In the data rows, the value 128 means zero.
How far apart are the two rows of each pair, measured in a hidden way? 0 means very close, and 40 very far. Two or three weighted sums of its numbers give each row a place; it is the straight-line distance between the places.
196,182,180,69,126,160,146,97,106,118,88,134,90,124,129,101
113,74,109,115,188,155,98,169,97,138,140,169,133,113,109,151 ~ 24
125,137,117,186,138,89,165,151,180,132,139,79,153,93,113,109
132,93,109,135,161,142,120,144,140,127,118,124,86,102,107,101 ~ 8
168,155,115,109,133,87,158,76,132,99,136,100,132,153,132,94
204,216,168,143,68,77,195,77,181,139,127,82,131,145,136,103 ~ 1
79,71,112,115,178,148,84,136,105,108,135,138,105,122,138,146
97,124,69,168,133,36,168,86,159,110,124,83,109,156,124,94 ~ 13
141,180,125,129,84,100,172,102,136,154,141,129,174,158,145,147
110,125,139,126,181,94,98,135,116,131,80,98,57,137,150,94 ~ 19
157,156,111,128,80,74,145,69,120,121,130,122,150,168,141,98
125,102,105,195,142,125,156,139,186,109,130,82,162,112,118,124 ~ 7
154,147,144,120,139,123,129,110,124,125,112,115,118,145,131,112
64,46,74,190,129,169,111,182,154,123,179,145,180,115,117,169 ~ 15
96,126,96,161,93,79,151,122,168,134,172,138,184,149,144,136
158,145,127,194,125,80,179,149,195,121,114,84,141,113,107,78 ~ 23
87,108,96,94,98,99,94,78,93,124,141,165,150,183,128,148
156,163,121,168,99,123,166,110,162,147,161,129,196,140,131,125 ~ 10
153,118,139,138,166,139,123,120,131,96,99,106,98,105,121,114
106,92,105,116,141,102,125,96,121,127,129,148,146,155,124,141 ~ 17
119,116,114,197,159,118,177,148,191,117,131,97,148,78,119,101
137,133,119,165,155,108,140,142,149,131,111,88,71,116,134,82 ~ 15
113,117,90,137,124,68,132,104,143,106,127,111,96,158,117,103
95,142,132,108,64,183,98,180,115,198,153,176,185,116,148,182 ~ 24
74,114,95,169,84,92,149,115,175,136,143,129,182,164,129,144
69,79,44,198,114,99,141,128,177,138,194,138,194,152,128,174 ~ 7
95,140,108,154,70,93,146,119,169,156,165,128,170,167,121,146
153,141,132,113,166,104,135,98,128,104,115,138,93,140,125,110 ~ 12
104,112,95,117,146,111,114,111,107,141,131,136,122,118,139,120
105,97,138,126,145,148,88,151,108,136,121,141,125,121,139,157 ~ 16
141,128,124,131,136,114,157,86,124,114,88,104,86,136,123,93
152,186,181,156,108,126,172,148,181,162,98,91,102,111,125,110 ~ 3
137,115,144,193,154,132,159,163,178,122,125,72,112,83,127,92
138,125,132,128,153,138,131,139,138,110,95,99,108,125,154,111 ~ 16
96,60,65,118,116,168,96,126,89,134,183,202,210,144,100,211
144,133,137,105,155,144,114,124,114,107,122,137,119,107,150,118 ~ 10
115,95,99,123,142,143,118,148,116,122,126,133,118,121,131,109
126,120,188,111,164,179,97,166,115,156,89,127,103,75,127,138 ~ 9
164,187,204,159,114,158,186,143,180,134,96,59,83,61,116,106
29,23,72,97,137,150,33,173,69,154,180,211,158,148,124,208 ~ 25
155,156,126,216,155,71,202,115,226,111,97,34,109,88,108,63
154,160,169,176,115,120,164,143,187,118,128,71,150,104,122,107 ~ 21
195,188,164,78,107,92,117,107,102,138,64,129,89,148,114,134
83,70,102,94,116,149,88,87,77,130,176,173,130,156,134,138 ~ 21
150,156,162,163,124,128,189,153,178,134,135,87,145,78,114,115
110,100,104,198,117,124,142,162,190,140,163,113,175,127,103,153 ~ 12
182,201,181,144,120,97,197,107,180,137,91,77,110,99,140,97
154,163,148,130,156,107,147,117,127,101,116,108,129,143,132,119 ~ 2
176,179,192,110,140,106,143,110,132,117,44,83,52,103,136,56
158,139,169,89,141,161,115,152,102,127,65,138,130,112,131,138 ~ 9
94,87,87,106,121,109,96,114,101,127,158,168,166,171,142,141
140,116,155,124,165,161,129,122,121,88,96,112,82,109,125,125 ~ 21
89,122,67,201,117,80,177,122,179,136,165,120,173,145,124,114
81,67,31,182,148,39,162,70,156,75,135,94,66,159,123,79 ~ 26
54,75,80,93,83,148,63,105,79,153,202,212,175,150,123,220
192,194,163,126,115,81,157,91,138,122,65,94,91,130,145,84 ~ 16
216,193,164,94,118,72,156,51,113,94,92,124,92,139,149,83
154,187,178,141,114,144,155,130,146,146,105,92,153,87,121,110 ~ 23
109,96,133,123,170,130,105,147,108,125,139,132,122,96,154,143
129,107,136,125,168,154,80,161,105,134,124,110,110,101,120,137 ~ 16
153,117,157,126,174,177,103,168,117,119,90,109,49,91,137,113
127,139,147,179,149,120,167,154,168,119,118,75,124,92,138,103 ~ 14
103,107,81,108,116,89,117,87,100,127,157,163,144,155,128,154
159,124,130,128,130,113,146,94,126,106,94,108,109,127,131,120 ~ 18
88,88,92,196,139,123,159,162,166,130,155,98,180,118,114,162
114,101,153,119,185,192,92,184,121,119,94,136,72,87,133,114 ~ 16
118,119,57,214,109,36,190,103,204,107,164,98,171,159,131,108
158,134,144,132,177,132,135,132,131,119,105,76,78,113,133,100 ~ 21
153,133,159,91,147,145,72,138,81,148,113,153,81,104,143,153
140,93,120,114,137,149,99,126,105,127,135,135,145,114,139,163 ~ 23
149,98,134,113,121,164,116,152,112,110,155,144,138,129,112,142
65,56,88,113,130,156,68,149,80,138,179,194,142,157,124,192 ~ 31
87,112,80,194,156,90,147,164,173,140,133,65,140,137,111,131
197,201,216,152,121,134,164,139,165,153,60,84,128,58,141,72 ~ 15
135,144,144,191,141,128,180,146,181,120,90,69,122,87,109,86
63,59,84,100,151,158,60,148,76,168,173,178,153,160,116,172 ~ 17
185,151,128,138,168,96,166,131,153,105,100,99,108,118,127,90
153,135,116,164,95,113,150,142,155,114,166,138,203,160,105,172 ~ 10
147,153,155,133,161,102,151,125,142,123,69,83,73,123,126,104
168,187,171,72,92,164,115,122,82,170,101,177,140,115,131,156 ~ 18
81,90,117,71,103,164,47,141,49,151,146,193,145,138,124,160
178,132,172,121,142,133,128,122,114,106,82,91,85,93,132,123 ~ 31
172,206,165,146,81,114,161,136,161,159,139,109,150,112,127,117
172,162,189,63,141,150,117,124,95,139,75,139,86,113,117,131 ~ 11
140,144,149,199,161,122,173,177,209,109,102,36,102,42,117,75
80,105,144,173,141,141,114,183,166,126,138,116,136,87,110,135 ~ 11
81,99,66,154,111,52,139,92,130,134,158,133,112,170,138,117
83,107,98,56,97,163,49,117,54,145,158,206,174,196,124,187 ~ 14
147,123,138,106,130,123,112,97,109,122,106,148,132,144,139,142
120,145,153,120,119,161,123,153,129,156,150,168,159,125,136,151 ~ 11
113,89,111,117,169,138,90,149,106,103,130,136,115,121,99,153
80,67,98,121,173,192,78,181,98,113,162,161,130,129,143,146 ~ 18
147,128,145,176,126,151,157,157,164,118,121,99,132,91,133,124
151,151,126,113,122,94,145,92,135,109,137,142,123,145,117,113 ~ 6
147,103,135,85,154,155,99,122,75,108,115,165,111,118,112,118
140,137,100,197,132,103,193,98,187,105,149,100,183,109,135,109 ~ 30
189,179,225,70,145,165,113,159,103,146,67,106,76,83,136,80
185,171,221,67,138,177,100,144,80,158,62,121,65,95,118,111 ~ 10
82,58,74,131,128,138,84,124,102,114,148,156,125,153,139,162
80,59,88,182,152,179,106,199,150,140,187,122,191,103,126,175 ~ 6
115,174,124,146,70,119,151,114,165,162,161,127,153,160,143,110
159,127,179,60,127,230,78,175,76,142,111,161,131,73,118,168 ~ 36
201,195,200,63,139,159,118,97,86,135,79,133,88,120,162,111
44,61,31,187,104,109,132,109,167,143,220,151,194,181,97,168 ~ 17
152,137,125,113,142,89,150,77,119,92,119,103,95,157,122,94
74,116,78,112,121,81,96,91,103,126,168,143,137,171,118,121 ~ 29
139,127,158,145,175,120,136,122,133,130,109,108,86,107,165,90
132,133,154,162,135,137,163,185,173,139,117,78,142,101,116,130 ~ 21
83,99,52,183,161,0,179,107,184,113,105,48,45,156,127,49
170,178,189,90,129,129,130,114,117,134,77,122,69,122,132,106 ~ 6
116,107,106,112,114,126,117,118,103,137,126,137,131,132,121,129
173,170,201,93,134,153,149,155,119,137,86,83,53,81,112,96 ~ 29
157,155,130,177,133,104,173,124,181,131,117,86,135,112,119,81
167,203,160,134,85,113,184,115,161,149,111,97,122,118,137,127 ~ 9
93,105,62,118,94,95,87,72,91,131,174,180,159,191,144,150
133,135,132,205,146,110,183,164,197,117,114,73,110,121,109,87 ~ 28
48,81,104,65,107,183,39,147,52,149,180,202,151,137,141,196
119,120,124,110,123,156,99,126,94,143,115,139,123,123,101,135 ~ 16
122,139,135,192,156,123,189,141,186,108,138,64,137,121,132,110
85,125,91,185,113,61,142,128,175,128,188,138,163,144,132,136 ~ 30
198,200,209,46,104,137,123,104,82,152,48,117,75,101,122,122
140,163,151,192,154,85,200,123,209,131,106,59,126,91,112,87 ~ 22
87,84,102,196,148,164,132,209,176,126,174,105,134,64,99,143
116,121,144,83,127,179,83,142,73,138,124,154,140,122,135,171 ~ 22
169,206,194,149,105,125,170,114,182,137,94,93,102,99,130,99
68,106,69,178,88,92,126,127,165,137,210,140,195,198,122,138 ~ 18
149,136,121,124,161,105,136,94,134,116,94,88,84,120,133,96
158,136,159,119,162,141,127,170,138,99,91,94,89,120,160,128 ~ 29
130,133,100,197,127,102,174,143,180,110,122,88,133,72,125,104
192,142,187,107,141,142,137,138,143,108,63,107,62,107,123,91 ~ 33
56,64,48,174,164,53,156,108,153,103,146,106,105,168,141,75
147,157,155,180,122,129,191,149,186,124,118,92,131,103,143,94 ~ 11
162,183,154,139,79,114,184,96,166,134,141,111,171,126,123,122
105,139,150,88,138,162,95,155,89,156,112,152,102,141,142,152 ~ 21
178,195,162,164,111,93,193,121,184,129,96,79,111,110,116,95
151,132,143,137,162,108,154,130,147,106,90,87,74,114,139,77 ~ 11
138,165,78,186,79,25,234,79,201,118,178,77,188,163,135,113
156,148,167,162,135,147,167,165,184,134,110,93,140,80,119,103 ~ 23
113,133,121,193,135,158,160,190,191,136,105,91,126,73,120,106
145,153,147,59,104,159,85,129,85,153,127,186,118,144,127,130 ~ 7
163,164,185,77,144,164,95,151,93,124,85,137,92,123,136,90
60,84,96,99,158,146,57,127,84,153,175,180,134,149,135,161 ~ 29
122,137,105,194,102,118,165,141,189,129,141,93,173,126,137,110
106,149,149,86,134,153,93,139,94,159,117,149,105,130,137,108 ~ 22
126,118,121,142,156,113,131,135,124,126,149,115,90,125,121,116
84,77,66,106,112,131,83,132,82,137,169,188,150,165,120,148 ~ 12
146,152,90,249,146,4,247,85,253,76,112,0,113,126,125,38
131,185,92,155,87,76,192,55,166,118,146,113,154,180,141,120 ~ 26
115,112,139,130,154,152,119,124,100,112,120,128,80,112,120,126
128,127,156,206,184,115,174,159,214,107,89,21,121,51,107,99 ~ 12
61,48,69,80,101,166,56,141,59,134,174,223,186,167,125,193
176,180,230,62,142,167,111,123,90,147,58,128,76,119,136,109 ~ 16
138,151,115,194,129,90,187,125,189,124,139,80,169,117,126,106
127,125,140,123,153,162,112,147,117,119,121,139,110,102,129,116 ~ 16
95,93,75,138,136,98,119,107,121,134,155,145,138,183,115,114
85,78,120,80,160,190,48,157,70,138,130,183,102,132,125,157 ~ 14
181,164,186,124,165,134,127,115,140,126,56,86,48,96,132,84
151,114,140,115,166,137,120,146,108,145,95,115,102,91,112,133 ~ 6
127,111,127,116,131,134,130,109,110,133,115,134,105,121,115,144
145,131,140,125,131,106,145,96,140,116,96,105,103,120,132,116 ~ 12
47,31,34,122,150,159,64,148,97,136,199,208,187,170,142,200
74,46,106,137,209,175,66,161,93,100,131,115,90,88,143,129 ~ 25
153,143,138,131,158,127,136,117,124,105,78,113,100,114,136,111
71,74,86,122,125,124,95,123,95,113,185,152,138,141,131,140 ~ 11
137,111,130,110,172,127,123,133,112,100,120,113,91,87,136,137
182,202,193,162,120,121,196,131,189,120,55,47,113,74,143,86 ~ 15
177,150,109,149,119,102,174,88,147,107,111,89,109,155,135,70
157,127,120,70,106,158,103,106,85,146,150,174,166,150,109,141 ~ 9
132,118,135,138,156,118,135,131,142,120,133,117,106,136,132,135
142,131,129,185,137,105,180,131,187,122,108,84,132,80,129,101 ~ 14
117,81,78,110,126,145,91,106,101,123,167,148,172,148,112,128
49,41,50,168,145,149,87,185,135,126,229,151,201,138,117,146 ~ 6
97,112,72,200,129,93,153,110,179,115,203,130,192,136,102,151
171,174,148,92,93,98,139,92,105,149,121,133,131,179,125,141 ~ 27
152,156,158,147,108,158,159,135,164,140,127,97,150,86,131,119
104,116,113,92,121,123,99,120,98,119,157,167,129,135,115,145 ~ 16
104,111,103,193,105,109,167,137,175,94,156,109,185,118,113,138
150,118,124,110,124,137,123,124,116,102,130,124,100,132,151,120 ~ 16
190,198,164,154,127,88,194,129,193,140,68,65,126,114,127,106
166,200,141,130,59,79,171,99,154,161,165,124,156,161,126,125 ~ 1
101,66,122,100,164,163,72,136,90,109,116,170,119,121,130,142
32,45,48,104,85,160,58,146,67,148,195,210,191,197,126,200 ~ 18
154,126,157,122,142,146,113,135,134,119,107,117,74,80,128,89
231,230,160,165,109,102,223,108,188,126,75,66,134,125,112,93 ~ 27
155,179,195,111,111,181,127,171,134,157,109,140,154,82,143,142
182,191,178,49,131,165,123,101,74,114,90,148,115,140,130,144 ~ 14
72,46,75,108,133,181,73,152,81,126,226,214,214,142,142,203
118,106,105,188,183,112,146,130,159,108,87,69,67,83,124,70 ~ 32
147,115,145,125,174,143,114,163,113,114,91,117,78,73,135,112
144,150,139,86,105,130,101,108,97,149,118,151,115,177,125,132 ~ 28
138,162,115,191,113,73,207,103,191,121,124,85,153,113,119,96
127,142,150,42,96,156,57,138,49,171,124,213,144,161,110,195 ~ 15
196,207,173,77,104,104,159,53,103,125,98,131,87,160,143,132
88,121,110,209,137,74,157,162,196,102,136,92,134,92,109,98 ~ 34
98,91,122,136,144,143,95,163,120,114,107,136,114,91,136,123
169,191,167,154,108,139,161,151,169,158,123,102,166,124,140,126 ~ 32
77,82,72,114,124,119,78,124,94,138,199,191,170,177,146,174
159,165,201,61,142,190,103,134,74,156,82,134,70,87,126,126 ~ 28
177,208,199,160,149,89,196,129,188,112,96,77,117,98,107,83
170,127,103,98,130,111,128,114,117,112,134,127,105,156,128,113 ~ 19
121,128,89,199,118,90,188,147,188,104,131,101,140,114,136,131
72,78,127,68,134,201,28,172,59,155,191,208,193,115,118,201 ~ 12
167,177,232,104,153,168,135,148,135,138,48,64,45,65,146,95
122,101,162,94,168,204,74,170,99,123,123,141,122,91,129,134 ~ 9
121,117,106,139,133,142,131,122,129,99,123,131,114,108,134,147
151,131,98,96,124,110,124,107,107,138,166,162,126,182,136,160 ~ 20
147,137,200,61,141,204,91,152,78,146,70,143,72,118,105,148
131,134,110,144,117,67,163,97,151,90,124,120,144,154,129,136 ~ 28
187,204,141,185,100,63,212,104,213,115,104,45,100,115,118,60
123,115,70,203,103,90,175,105,191,103,170,113,192,122,119,140 ~ 21
81,101,130,102,135,148,84,146,98,137,122,161,107,147,154,121
149,138,85,108,81,100,128,58,111,92,169,167,155,182,138,135 ~ 18
93,102,89,89,109,135,92,100,89,147,158,198,168,181,114,166
120,115,183,104,197,212,103,207,92,125,87,118,63,62,127,136 ~ 34
159,135,111,218,164,78,215,124,218,109,105,44,121,101,130,66
126,181,130,135,96,117,160,105,155,135,136,125,179,156,146,132 ~ 19
82,62,76,101,86,151,64,127,60,132,174,196,178,185,139,184
137,141,99,190,106,100,199,124,177,114,143,110,187,116,123,111 ~ 8
147,145,122,203,125,78,198,121,205,101,124,67,148,122,100,89
200,160,158,117,140,116,140,110,130,123,83,89,67,96,136,77 ~ 9
143,130,143,117,155,153,108,125,113,115,105,107,61,112,141,128
99,108,82,119,127,133,110,91,106,102,116,143,115,144,120,131 ~ 18
162,136,130,144,142,94,155,97,148,92,97,86,104,100,139,89
180,151,157,92,124,122,129,101,102,141,85,124,117,118,142,139 ~ 12
135,156,138,80,108,137,113,120,93,153,130,149,133,183,136,150
142,123,114,129,145,108,131,132,118,121,86,104,110,126,129,120 ~ 20
134,128,120,129,143,120,131,135,126,90,121,124,110,139,102,107
117,121,135,193,158,138,176,162,184,142,111,75,121,52,117,97 ~ 19
165,159,199,82,173,153,116,158,98,131,58,129,59,86,148,89
151,154,168,144,119,129,159,134,159,166,117,113,154,122,108,132 ~ 18
167,139,142,159,173,60,178,106,163,100,118,63,79,125,124,74
153,122,126,111,128,129,116,112,104,120,110,122,118,139,121,115 ~ 13
142,157,169,71,120,161,87,136,103,153,103,143,113,120,138,132
145,122,144,111,176,150,119,159,120,110,102,113,57,108,140,110 ~ 18
190,212,166,151,65,93,204,106,192,99,111,86,147,147,126,74
164,131,131,139,154,90,142,121,124,88,84,91,57,143,142,83 ~ 15
106,100,76,110,103,81,118,85,115,132,150,156,143,172,133,127
157,126,127,148,122,67,154,93,147,101,99,92,85,119,132,70 ~ 23
35,34,53,97,124,175,28,142,73,130,197,198,171,146,103,179
87,122,125,119,94,141,102,119,125,175,185,170,197,152,113,159 ~ 18
159,150,146,185,98,112,171,126,185,140,134,64,134,98,129,106
48,85,90,192,119,99,133,149,175,144,158,127,166,137,127,148 ~ 25
153,121,109,169,165,33,170,75,163,73,62,31,7,112,113,41
159,188,153,142,83,125,182,119,170,127,129,104,150,140,114,130 ~ 27
160,141,135,137,145,95,160,109,136,96,90,97,65,109,138,78
187,180,183,104,121,105,163,133,124,146,74,106,52,104,129,92 ~ 12
118,118,112,114,105,111,127,103,113,135,114,147,105,145,144,129
119,161,169,63,111,167,79,115,91,153,104,138,98,107,161,152 ~ 6
131,114,160,92,136,183,105,143,75,157,109,162,131,115,153,157
116,119,139,102,103,182,99,135,94,147,143,191,165,105,119,158 ~ 18
149,131,146,136,147,141,114,146,119,138,122,133,106,120,126,126
185,147,173,123,156,146,144,116,142,127,71,97,60,107,133,67 ~ 12
102,102,124,196,148,141,168,175,187,125,139,78,124,52,124,97
88,101,98,104,116,125,89,129,83,124,145,182,115,168,118,131 ~ 14
192,176,150,81,117,125,127,94,92,118,105,124,102,133,146,136
138,122,121,149,171,123,118,118,134,99,89,105,85,118,122,109 ~ 20
115,129,90,98,78,102,104,81,105,122,127,147,134,194,126,114
100,117,128,185,161,136,169,176,191,131,138,72,145,92,107,87 ~ 6
95,70,64,201,136,121,141,155,184,110,162,115,152,94,122,144
126,92,122,145,158,148,99,157,133,102,108,129,122,88,109,123 ~ 13
157,141,118,98,124,116,125,100,105,119,129,159,143,149,138,128
97,118,65,179,101,62,179,143,182,124,161,99,177,137,138,158 ~ 10
140,182,133,153,111,104,171,152,173,162,107,98,143,123,122,124
128,115,145,125,155,166,115,155,115,90,135,136,108,84,135,128 ~ 35
136,135,130,95,115,143,94,115,84,133,116,166,131,148,119,145
175,159,76,192,80,57,228,87,197,106,158,81,180,157,110,126 ~ 30
52,20,51,184,119,180,96,186,149,125,237,168,221,134,120,193
132,126,146,145,149,134,130,134,140,69,107,109,85,105,124,99 ~ 23
96,105,101,92,119,137,83,106,69,130,149,181,128,160,139,188
144,132,140,116,131,147,128,103,134,109,94,107,94,119,130,88 ~ 15
178,195,162,140,112,145,172,135,158,143,87,115,123,130,130,104
78,92,76,138,140,91,121,115,131,123,131,120,112,154,128,108 ~ 8
131,108,130,103,131,166,124,107,90,120,141,178,127,153,119,130
45,32,27,104,86,137,61,113,84,131,226,234,255,197,130,221 ~ 24
68,124,58,215,113,32,190,99,211,118,170,70,138,151,144,105
89,30,77,119,155,201,56,172,90,102,171,196,142,141,125,188 ~ 23
96,120,67,207,132,32,194,88,194,102,147,65,110,138,134,81
166,165,148,85,129,142,84,127,77,147,98,143,95,140,133,114 ~ 23
120,90,125,107,130,157,83,157,88,133,138,175,132,118,124,149
146,149,132,97,108,120,112,110,94,145,131,140,135,113,146,141 ~ 12
139,108,157,123,168,160,105,124,113,137,102,133,97,106,135,138
119,161,137,139,80,110,145,127,163,165,172,120,157,176,112,152 ~ 19
94,61,77,125,150,167,81,141,105,118,178,157,147,137,102,162
62,96,86,129,75,142,90,135,134,167,192,185,217,151,118,167 ~ 22
142,143,143,96,123,153,114,132,110,128,142,147,140,113,132,132
99,140,108,146,111,118,148,123,148,132,187,161,221,137,114,173 ~ 20
100,144,175,128,135,164,126,184,148,178,106,109,140,103,127,140
181,152,190,82,140,145,115,130,88,135,78,137,91,126,155,132 ~ 21
71,79,88,200,158,133,146,180,186,126,165,120,189,114,120,133
123,119,105,135,128,112,149,105,127,132,122,110,144,150,138,126 ~ 15
62,45,76,114,128,183,53,170,71,138,151,177,173,117,135,174
130,147,164,71,161,164,92,128,94,164,110,163,113,138,126,128 ~ 17
99,129,135,55,123,148,72,131,65,154,168,186,120,159,147,186
79,116,51,190,68,105,164,117,169,116,205,133,192,180,130,156 ~ 11
157,141,143,85,133,137,100,144,85,140,122,155,118,138,127,144
159,167,146,139,107,132,166,118,166,145,177,119,203,134,126,135 ~ 28
159,116,155,114,159,146,127,120,110,110,89,93,85,84,128,99
132,129,90,177,101,106,155,113,183,101,162,105,182,150,105,139 ~ 18
98,142,128,63,110,174,79,125,76,160,161,168,130,164,130,162
179,128,155,112,162,126,129,125,122,125,75,102,64,107,145,97 ~ 24
163,130,122,160,158,83,147,116,141,78,146,114,126,131,132,93
130,102,147,148,162,133,129,159,141,104,69,98,48,104,126,79 ~ 16
100,115,130,40,98,199,62,131,38,173,155,228,167,160,125,207
127,125,123,168,181,54,159,93,158,78,88,76,55,118,139,69 ~ 24
83,131,117,135,80,153,120,129,128,167,180,147,193,147,127,187
116,107,144,82,123,192,56,143,73,152,134,177,157,143,131,177 ~ 9
150,147,134,124,131,91,152,108,137,127,120,109,113,131,115,121
138,134,117,185,121,92,193,116,191,118,125,88,164,132,120,117 ~ 15
77,115,129,82,134,153,88,131,98,144,140,178,136,160,146,166
184,183,153,96,108,116,137,101,113,150,83,113,114,121,140,92 ~ 16
118,125,144,58,92,215,77,145,76,147,139,178,152,133,145,155
115,111,130,79,110,145,96,147,83,146,147,180,141,144,119,142 ~ 17
141,154,136,194,119,114,190,156,206,102,87,62,115,85,144,81
166,191,177,141,101,118,167,138,156,152,97,97,160,126,114,120 ~ 18
156,160,213,47,148,223,81,167,65,166,87,164,97,96,114,144
118,103,97,191,122,106,158,117,191,118,146,99,167,103,104,126 ~ 26
135,114,118,186,137,142,182,143,187,123,106,88,144,106,110,117
176,175,181,86,123,135,136,131,106,159,105,106,110,132,150,111 ~ 14
78,94,96,108,114,127,80,134,93,125,122,155,123,174,113,137
151,129,133,127,147,126,157,122,122,93,87,127,63,103,130,101 ~ 20
143,189,157,99,114,84,134,91,120,134,98,109,98,166,150,82
163,150,132,129,130,108,150,99,121,109,122,120,140,149,123,103 ~ 10
59,64,52,123,120,122,94,117,96,131,196,170,171,190,116,175
133,132,141,175,195,74,162,133,174,99,104,68,41,86,122,67 ~ 29
174,137,120,125,153,101,153,74,124,78,106,117,105,143,159,101
144,120,125,135,131,127,159,114,137,93,131,128,123,160,110,110 ~ 15
141,109,151,96,127,177,97,136,83,143,123,165,144,118,139,138
190,169,187,64,116,151,110,110,81,124,76,139,93,108,122,104 ~ 17
104,115,102,105,129,109,106,134,109,120,126,123,148,167,122,149
16,35,21,130,114,152,62,148,86,131,235,213,201,166,145,183 ~ 25
99,127,102,195,135,95,172,131,191,119,155,103,140,123,131,131
172,157,123,188,108,100,183,121,196,100,145,100,147,125,142,110 ~ 18
104,130,39,136,77,39,139,57,117,116,169,153,177,208,125,144
175,203,194,144,86,125,192,110,178,163,86,92,126,97,137,128 ~ 13
200,181,205,85,119,142,133,128,120,124,75,107,66,102,134,107
139,113,126,125,152,127,140,121,138,111,127,113,106,123,123,103 ~ 15
112,113,85,95,99,127,104,128,99,121,156,156,136,144,121,157
150,179,194,79,86,195,86,168,97,132,88,141,109,122,130,113 ~ 11
147,135,124,188,119,98,176,152,197,131,148,79,147,109,126,111
153,108,136,138,142,131,123,147,131,82,111,116,95,103,118,110 ~ 22
163,150,196,73,128,173,92,156,62,146,106,152,94,119,126,143
168,145,194,67,156,168,95,122,80,113,66,121,96,81,132,135 ~ 12
123,162,156,125,103,99,132,130,143,170,164,138,161,140,135,152
135,127,125,132,134,132,112,124,112,123,128,133,128,132,117,122 ~ 13
109,112,112,108,126,111,111,115,111,123,133,131,138,165,130,137
59,99,131,53,113,181,61,150,48,150,169,214,152,150,151,179 ~ 12
151,125,141,108,127,140,116,91,106,124,110,150,130,129,141,141
146,128,122,97,101,148,116,129,86,132,124,171,153,133,139,140 ~ 10
129,122,174,88,169,185,97,158,88,116,70,116,97,94,145,135
160,159,124,200,121,84,226,121,209,108,103,79,154,93,102,77 ~ 13
183,127,144,143,138,111,157,128,138,112,95,110,109,108,146,97
107,116,104,129,140,103,113,129,113,149,120,124,113,143,138,121 ~ 30
175,197,175,147,74,99,205,104,168,137,133,105,150,138,112,113
134,151,142,90,125,90,117,115,96,157,66,155,97,150,145,95 ~ 35
156,165,118,206,127,66,201,89,203,120,127,63,114,147,106,94
134,81,107,159,142,117,134,103,131,95,125,127,93,141,127,119 ~ 20
147,167,176,144,109,154,142,131,157,140,110,121,121,98,140,132
130,169,153,62,119,134,88,109,81,131,131,167,117,173,122,124 ~ 13
78,116,93,180,118,71,141,133,183,127,154,104,147,116,144,115
161,141,168,98,153,169,108,153,107,112,118,144,102,109,134,136 ~ 23
145,135,159,94,124,168,97,183,92,114,146,138,105,108,109,137
152,130,113,158,164,71,150,102,148,91,75,70,57,147,114,80 ~ 24
111,112,105,121,122,116,124,90,127,118,160,146,124,158,122,130
221,203,172,86,90,121,170,65,121,148,101,124,127,130,158,107 ~ 12
